Each path below is one point turned by a fixed rotation once a step. After each direction that follows a path, write how fast that rotation turns it, in deg/step (0 if it stays still).
Each turn is a multiple of 5 degrees from 10 to 175, or 0.
Each row of a path follows its step; steps can be skipped.
path 1
step 0: [-0.86 -0.05 -1.80  3.58  0.51  2.28 -1.22 -0.04  0.03 -1.36  0.61 -0.27
 -2.95  2.37  0.17 -0.21  0.43 -1.36  2.82  2.29 -1.52 -0.81  0.95  4.83
  2.08 -0.34  0.02]
step 1: [-0.31 -1.31 -0.48 -2.40  3.33  1.15  0.02  1.17  0.89 -3.01  3.90 -0.39
 -1.44 -0.18 -0.46  0.36  2.26 -2.68 -0.77 -1.59 -1.83 -0.63  2.39  0.62
 -2.96  0.60  1.43]
step 2: [ 1.62 -0.53 -2.73  1.55  0.55 -1.60 -2.33 -0.92 -0.60  0.45  2.93 -2.54
 -0.24  0.17  1.01 -0.58 -1.98 -0.54 -1.82  0.39 -2.55 -1.83 -4.73 -0.09
 -1.85  1.25  1.52]
step 3: [-1.00 -4.43  1.97  2.86  1.36  0.43 -1.81 -1.92 -0.10  0.24  0.21 -0.73
 -1.16  1.78  1.29  0.74 -2.62  1.00  1.30 -2.90 -1.77  0.27  1.67  2.01
  2.06 -0.01  2.36]
step 4: [-0.47  2.02  1.79 -0.81  2.83  0.45  0.66  0.32  1.87 -0.96  1.23 -0.54
 -4.02  0.44  5.31  1.19  2.83  1.15 -0.58 -0.53 -1.46 -0.12 -0.58  2.03
 -0.58  1.47 -0.12]
step 5: [ 0.32 -1.01 -0.77  0.31 -0.52  0.96 -3.43  2.57 -0.94 -0.85  2.14 -1.43
 -2.92  1.03 -0.73 -2.04 -1.28 -1.21 -4.07  0.16  1.38 -0.56 -0.91  2.94
  0.56  2.67 -1.82]
step 6: [-0.02 -1.03 -0.77  1.07 -0.26  1.34 -1.08 -3.70 -2.02 -1.86  2.17 -0.30
 -1.16 -1.36  1.03 -1.43 -1.58 -0.79  1.50 -0.40 -2.36 -1.23  2.19  3.94
 -2.33 -2.71 -0.52]
step 7: [-1.59  0.89 -0.97  2.03  2.53 -0.07  1.90  0.54  2.40 -1.50  4.94  0.42
 -2.98  1.56 -1.22  0.41  0.32  0.99  1.47 -1.55 -2.05 -2.55 -1.46 -0.22
  0.04  0.55  1.43]
step 8: [ 1.12 -1.59 -1.47  0.63  1.81 -0.49 -3.72  2.45 -0.18 -0.35 -0.15 -1.10
 -0.43  2.46  1.81  0.49  0.33 -2.83 -0.79  2.18 -2.39 -0.86  0.06  1.95
 -0.01  2.05  4.19]
step 9: [ 0.57 -4.29  1.26 -0.87  1.43  0.61 -1.27 -2.59 -0.66 -0.67  1.85 -2.50
 -1.11 -1.33  2.05  0.92  0.51 -1.55 -2.10 -4.30 -2.32  0.53 -0.96  0.10
 -0.70  0.00 -1.04]
Directions:
[ 0.43 -0.87  1.30  0.59  0.29 -0.41 -0.12 -1.63 -0.08 -1.31 -0.71 -0.50
  0.32  0.14 -0.82 -0.78 -0.42  0.00  0.82  0.25 -0.90  0.20 -1.19  0.25
  0.99 -1.15 -1.38] : 110
[ 0.13  1.14 -0.63  0.73 -0.58 -0.45 -1.32  1.27 -1.38 -0.14 -1.31 -1.68
 -0.23  0.08 -0.12 -0.21 -0.25 -0.06 -0.54 -1.19 -0.72 -0.57  0.32 -0.60
  0.42 -1.13  0.07] : 120
[-0.19  0.20  0.43 -1.80 -0.53 -0.68  0.74  0.61 -0.59  0.19  1.11 -0.35
 -0.72  0.44 -0.54 -0.66  1.25  1.67  0.24 -0.33 -1.26  1.17 -0.67  0.01
 -0.41 -0.82  0.40] : 130
[-0.59 -1.37  0.54  0.18  0.63  0.98  0.38  0.59 -0.35  0.53  0.58  0.71
 -0.88  0.68 -1.55 -0.34 -0.06 -0.50 -0.69 -1.92  0.72 -0.20 -0.06 -1.42
  0.74 -0.02 -0.59] : 175
[-0.90  0.58  0.87  0.11  0.11 -0.63 -0.02  0.10  0.13 -0.69 -0.84  0.07
  0.39  1.60 -0.46 -0.10  1.68 -1.51 -1.45  0.44 -0.79  0.41  0.27  0.14
 -0.86  1.17 -0.59] : 100
[-1.65  0.79 -0.82 -0.45 -0.89  0.70  0.15 -0.14 -0.22 -1.66 -0.25  0.85
 -1.06 -0.15  0.17 -1.10 -0.19  0.27 -0.72  0.26  1.49  0.06  0.06  1.16
  0.22 -0.94 -0.74] : 60
path 2
step 0: [-2.04  1.53 -1.61  0.04  2.37  2.53  0.85  0.89  3.44  2.17 -0.88  2.93
  1.04  1.81  3.22 -0.20 -1.61  1.35  2.04 -0.50 -2.24  2.00 -0.89  0.81
  0.68  2.71 -0.71]
step 1: [ 1.10 -0.78  3.81 -3.48 -1.14 -2.07  2.60 -0.82 -4.43  1.06 -0.06  0.06
  0.41 -0.20 -3.01 -0.95 -1.13  0.79  0.45  1.31 -0.59  1.54  1.94  1.93
  0.63  2.09  0.93]
step 2: [-0.08 -2.69 -1.81  2.02  0.70  1.72 -1.41 -3.70  1.15 -0.59 -2.99 -0.16
 -0.33  0.27  2.13 -1.98  1.18  2.14  1.85 -0.79 -3.30 -1.00  1.42  0.88
  1.47 -2.85  1.61]
step 3: [-2.31 -2.92  0.15 -0.45  1.93 -0.61 -2.06 -0.82 -2.23  2.10  1.50 -1.34
  0.50 -1.79  0.33  2.43 -3.60  1.04 -1.71 -0.27  2.11 -1.10 -1.16  1.76
 -1.11  4.12 -0.62]
step 4: [ 0.67  2.44 -1.92 -2.01 -0.46  0.23  2.45 -5.19  1.46 -2.90  0.01 -2.35
 -2.09 -1.90 -0.11  1.13  2.47 -1.13  0.85  0.69  0.45  0.20  0.89 -0.29
  3.02  0.51  0.55]
step 5: [ 0.74 -2.96  0.38  1.86  0.97 -0.08  0.33  0.35 -0.13  1.22 -0.59 -4.24
  2.01 -0.41 -1.36 -0.99  1.66  1.71 -2.17 -0.53 -1.38 -0.89 -2.86 -2.98
 -3.22 -0.08 -2.87]
step 6: [ 1.07  1.20 -1.07 -0.78 -0.39  1.48 -1.16  1.02  1.81 -2.33 -2.86 -0.98
 -3.12  1.33 -0.11  0.93 -2.62 -2.62 -2.89 -0.46  4.48 -0.58  1.86  1.31
  0.94 -0.45 -1.85]
step 7: [-0.23  1.72 -0.16 -2.25 -0.07  0.48  2.77  1.07  3.59  0.71  3.21  1.92
  3.01 -0.38 -0.10 -1.94  2.43  0.09 -2.33 -0.32 -1.65 -3.14 -2.48 -0.09
 -0.03  0.98 -0.58]
step 8: [-0.29 -0.56  1.47  1.72 -1.06 -1.19  2.17  3.62  0.09 -0.01 -3.22 -1.03
  2.30  1.92 -1.76  1.01  0.47  1.10  1.72  2.61  2.29  2.30  2.95  0.38
  1.98 -0.88 -2.26]
step 9: [ 0.87 -2.28  2.16 -1.31  3.24  1.86 -0.34  1.71  3.39 -1.30 -0.08  2.70
 -2.29  0.42  0.72 -3.70 -0.71 -0.38 -0.17 -1.15 -2.17  0.53  0.62  1.44
 -1.20  0.92  3.13]
Directions:
[ 0.38 -0.06 -0.19 -0.63  0.64  0.18 -0.22  0.79 -1.49 -0.55 -0.96  0.50
  0.25  0.23 -1.34  0.83 -0.73  1.18  0.98 -0.38  2.14  0.41 -0.45  0.01
 -0.28  0.79 -0.77] : 145
[-1.13 -0.36  1.17  0.85  0.94  0.04 -1.30 -0.46  1.29  0.09 -0.73  0.18
  0.02  0.36  0.40 -0.15 -1.25 -1.73 -0.09 -0.61  0.83  1.20 -0.75  0.52
 -0.42  0.56 -0.26] : 120
[ 1.28 -0.89 -0.31 -0.37 -0.63 -0.10 -1.32 -0.61 -0.13 -0.89 -0.54  1.44
  0.23 -0.32 -0.04 -0.02 -1.53  0.05 -1.11  0.07 -0.75 -0.93 -0.03  0.52
 -0.61 -1.48 -0.94] : 95
[-0.58 -0.84 -0.92  0.48 -0.23  0.07  0.40  0.12 -0.62 -1.25  1.60 -0.55
  0.29  1.72  0.14 -1.42 -1.11  0.04  0.43  0.97 -0.26  0.01 -1.48  0.00
  0.23  0.35 -0.42] : 155
[-0.46  0.85 -0.03  0.84 -0.52 -1.12 -0.35  0.52 -1.45 -0.49  0.13  1.21
 -0.43  0.73  0.66  1.26  0.44 -1.11  0.49 -0.32 -0.17 -0.25 -0.82 -1.07
 -1.14 -0.74  1.26] : 0
[-0.32 -0.10 -0.01 -0.03  0.53  0.60 -1.14  0.35 -0.92  0.49 -0.01 -0.82
 -0.66  1.21  0.41 -1.55  0.11  0.60 -1.00 -1.69  1.02 -0.97  0.75  0.07
  0.12 -0.99  1.03] : 100
path 3
step 0: [ 0.42 -1.66 -0.69 -0.57  2.71 -1.88 -2.13  2.78  0.82 -0.60  1.84 -0.05
 -2.16  2.89 -1.17  2.45 -1.73 -1.85  0.38  0.93  1.28  3.56 -1.47  1.15
  0.08  1.16  0.80]
step 1: [ 3.87 -0.43  3.01 -1.15  0.44 -1.28  1.67 -0.98 -4.10 -1.48  1.50 -0.39
 -1.61 -1.65 -0.05 -1.42  0.65 -1.88 -1.02 -0.25 -0.07 -2.32 -1.84 -0.01
 -0.92 -0.54 -1.39]
step 2: [-0.72  4.35 -2.67  0.02 -0.75  0.85  1.02 -0.59 -1.83  1.51  0.45 -0.94
  0.78  1.47 -3.38 -0.02 -2.75 -0.08 -0.41  0.18 -2.71 -0.99  0.55  0.89
  1.75  2.48  0.78]
step 3: [-0.37  0.59  0.53  0.62  2.54  2.48  0.51  1.94  1.35  0.37 -0.13  4.25
  0.84  0.42  1.29  0.39 -2.12 -4.64  0.51  0.65  0.46  0.82 -0.40 -2.12
 -0.74 -1.72 -0.84]
step 4: [ 0.85 -0.61  1.72 -1.25  1.53 -0.53  0.01  0.13 -0.51 -1.68 -0.40 -2.20
 -0.75  0.35 -3.61  2.72 -1.43  2.60  0.58  0.68  3.00 -1.24 -2.32 -3.39
 -0.50  0.47 -1.18]
step 5: [ 0.05 -1.06  0.10 -0.97  2.31  0.22  1.35 -0.63 -1.57 -1.02  0.85  1.42
  0.33  1.79  0.83  1.24 -0.74  0.31 -3.80 -0.31 -1.95 -1.59  0.00  4.72
  0.23  2.46 -2.05]
step 6: [ 0.97  1.98 -3.30  1.84 -0.90 -1.92  1.46  0.86 -0.63  2.86 -0.96  0.46
  0.70 -1.53  0.29  1.27 -0.26 -2.43 -0.57 -2.84  0.02 -3.43 -0.56 -2.32
 -0.06 -1.62 -1.12]
step 7: [ 0.44  0.50  0.37  1.77  2.57  2.93 -1.68  2.83  0.76 -0.85 -2.56 -1.77
 -0.93  1.56 -2.61  0.43 -2.26  0.88 -1.66  0.03 -1.51  1.78  2.63 -1.53
 -1.34 -1.39 -0.16]
step 8: [-0.24 -3.10 -1.68 -2.36  2.38  0.68 -2.40  1.81 -2.68 -2.27  2.74  0.42
  1.12 -1.54  1.98  1.21 -0.51 -0.41 -0.57  0.31  2.94 -1.88 -0.61 -0.18
 -1.30  1.06  0.91]
step 9: [ 2.69  1.21 -0.49 -0.58  2.66 -5.22  1.38 -0.83 -0.84 -0.27 -2.44 -1.29
 -2.07 -1.41 -1.13  1.16 -0.91 -0.34 -0.09 -1.19 -1.78  0.07 -0.92  2.05
  0.96  1.40  1.32]
Directions:
[ 1.04 -0.71 -0.08  0.19 -0.46 -0.28  1.62 -0.20 -0.10  0.68  0.64  0.54
  0.46  0.17 -0.29 -0.03  0.00  0.08 -0.13  0.69  1.44 -1.30  1.25 -0.48
 -1.26 -0.17  1.86] : 155
[-0.80  0.16 -0.62 -1.64 -0.21  0.01 -1.44 -0.64  0.39  0.43 -0.51  1.12
  1.15  0.13 -0.46  0.43  0.53 -1.02 -0.35 -0.64 -0.47 -0.65 -0.15  0.68
 -0.82  1.55  1.15] : 120
[-1.05 -0.43 -0.01  0.85 -0.16  0.50  0.82 -0.16  0.88  0.17 -0.98  0.35
  0.80  0.78  0.08  1.87  0.81  1.03 -1.09 -0.64  0.50 -1.03 -0.03 -0.02
 -0.40 -0.32 -1.65] : 40
[-0.72 -1.28  0.53  1.45 -0.76 -0.03 -0.47  0.04  0.17  0.56  0.28  1.37
  0.46 -0.73 -1.08  0.13 -1.69 -0.16  0.60 -1.18 -0.79  0.86  0.78 -1.04
 -0.03  0.00 -0.01] : 95
[-0.74 -0.22  0.76 -0.54 -2.08  0.17 -0.49  0.06  0.69  1.28 -0.85  0.34
 -0.34 -0.74  0.56 -0.91  0.17  1.25  0.42  0.58  0.95  0.48 -0.13  1.52
  0.21 -0.86  0.25] : 0
[ 0.88  0.34  0.15  0.33  0.24 -0.61 -0.80 -1.61  0.43 -0.87  0.20  0.24
  0.23  0.35  1.50  0.78 -1.68  1.10  0.15 -0.14  0.81  0.83 -0.97  0.22
 -1.39  0.31  0.21] : 85
[ 0.29 -0.67 -0.61 -0.16 -0.69  0.72 -0.67 -0.12 -0.19  0.16  1.18 -0.32
  0.99 -1.58  0.86 -0.70  0.18 -0.30  0.74  0.10  0.14 -1.72 -1.34 -1.06
 -0.53 -0.19 -1.30] : 160
